Each row has a name. Each question is about the rows just above it.

Columns, left to right: C Q T R
[100  95 175  93] = (141)
[126 162 126 105] = (85)
[161 125 108 126] = (151)
[163 137 161 126] = (65)
[ 74 119 101 127] = (80)
[101 130 101 103] = (152)
[175  67 100 117] = (163)
[121 149  94 143] = (16)
The row with [175  67 100 117] is | (163)
Which column holds this, read top down? [175 126 108 161] | T
The one value in (65) and (85): | [126]
Whose row is [126 162 126 105]? | (85)
The row with [101 130 101 103] is | (152)
Right after [162] comes | [126]
Which value is in both (80) and (152)? | [101]

Columns, left to right: H G S U J E M N
[142  88  81 118  78  98  93 140] -> (9)
[ 67  77  85  61  93 128 142  93] -> (22)
[102  84 168 163 126 168  78 176] -> (73)
[109 167 124 146  77  62 185  99] -> (98)
The one value in (98) and (22): | [77]
Which row holds [109 167 124 146  77  62 185  99]? | (98)

Columns, left to right: W B V A K X Z F
[175 104 132 140 164 192  66  55] = (94)
[134 127 120 102 118 154 103  99] = (107)
[146 130  98 135  69 183  86  64] = (134)
[107 136 122 120 122 101 149 153] = (29)
[121 143 123 118 103 118 146 137] = (88)
[126 137 128 107 130 129 126 124] = (41)
[122 152 147 132 194  86 153 160] = (172)
[151 120 118 120  69 177  88  74] = (110)
Right after [134] comes | [127]
The entry that follows [129]: | [126]
Shared by (134) and (41): | [130]

Columns, left to right: nuv zer rop Ditiv Nizor difik pagot Peza nudu vir
[116 131 107 118 138 135 129 118 124 127] : (4)
[ 95 146 122 116 128 132 105 130 138 112] : (119)
[137 147 107 112 117 138 120 133 113 142] : (132)
[150 131 188 120 135 104 133 140 128  82] : (19)
[165 157 135  95  98 125 125 148 120 133] : (126)
[116 131 107 138 137 135 129 134 124 127] : (42)
[125 123 144 122 110 124 151 145 147 149] : (100)
[172 156 106 112 107 136 142 137 126 120] : (69)
Which value is in both (69) and (119)? | [112]
Which column holds this, read top down? [128 117 135  98 137] | Nizor
Right after [117] comes | [138]
Which column holds [129 105 120 133 125] top down? | pagot
Which column holds [137 110] top down? | Nizor
Which value is in both (4) and (69)? | [107]

Columns, left to right: kire damub Gekeg kud Loke kotan fiti
[130 123 134 110 122 128 132] = (118)
[132 129 123 128 132 126 129] = (90)
[145 111 105 111 123 141 143] = (55)
[121 116 124 147 129 127 115] = (156)
[120 137 126 137 140 127 127] = (81)
[112  95  93 198  92 115 124] = (159)
[126 133 155 112 128 121 121] = (131)
Which column holds this, read top down? [127 127 115 121] | kotan
The row with [120 137 126 137 140 127 127] is | (81)
Which column holds [123 129 111 116 137] top down? | damub
[123 105] is in which column, read top down? | Gekeg
The one value in (81) and (131): | [126]

Columns, left to right: nim sutos vem rovi tirug bom Zit Limas lidi vize
[123 147 170 136  79  96 111  88 199 157] = (39)
[133 124 192 156  94 144 140 179 100 143] = (11)
[101 126 194 114  81  80  70 169 183 153] = (40)
[133 101] is in which column, read top down? | nim
[157 143] is in which column, read top down? | vize
What comes right after [81] in the named rows? | [80]
[123 133] is in which column, read top down? | nim
The entry that follows [144]: | [140]

Columns, left to right: D Y L P
[131 147 127 116] : (2)
[141 133  99 129] : (37)
[120 123 128 115] : (83)
[131 115 120 128] : (168)
[141 119  91 129] : (175)
[151  81 122 107] : (158)
[127  99 209 115] : (79)
[119 115 114 134] : (62)
[140 114 131 132] : (68)
The row with [119 115 114 134] is | (62)
The entry that follows [91]: | [129]
Right after [81] comes | [122]
The entry that follows [140]: | [114]
What comes right after [123] in the named rows? | [128]
Shared by (79) and (168): | [115]
Which column holds [115 128] top down? | P

Columns, left to right: tupov san tig mur samo luz piz Zug dav
[137 132 116 151 135 119 129 178  86] = (43)
[141 113 137 111 124 123 124 121 125] = (114)
[131 131 113 132 105 122 123 124 120] = (30)
[137 122 120 139 137 138 137 132 125] = (70)
[141 114 110 104 146 118  89  62 134] = (92)
Right after [104] comes | [146]
The entry that follows [105]: | [122]

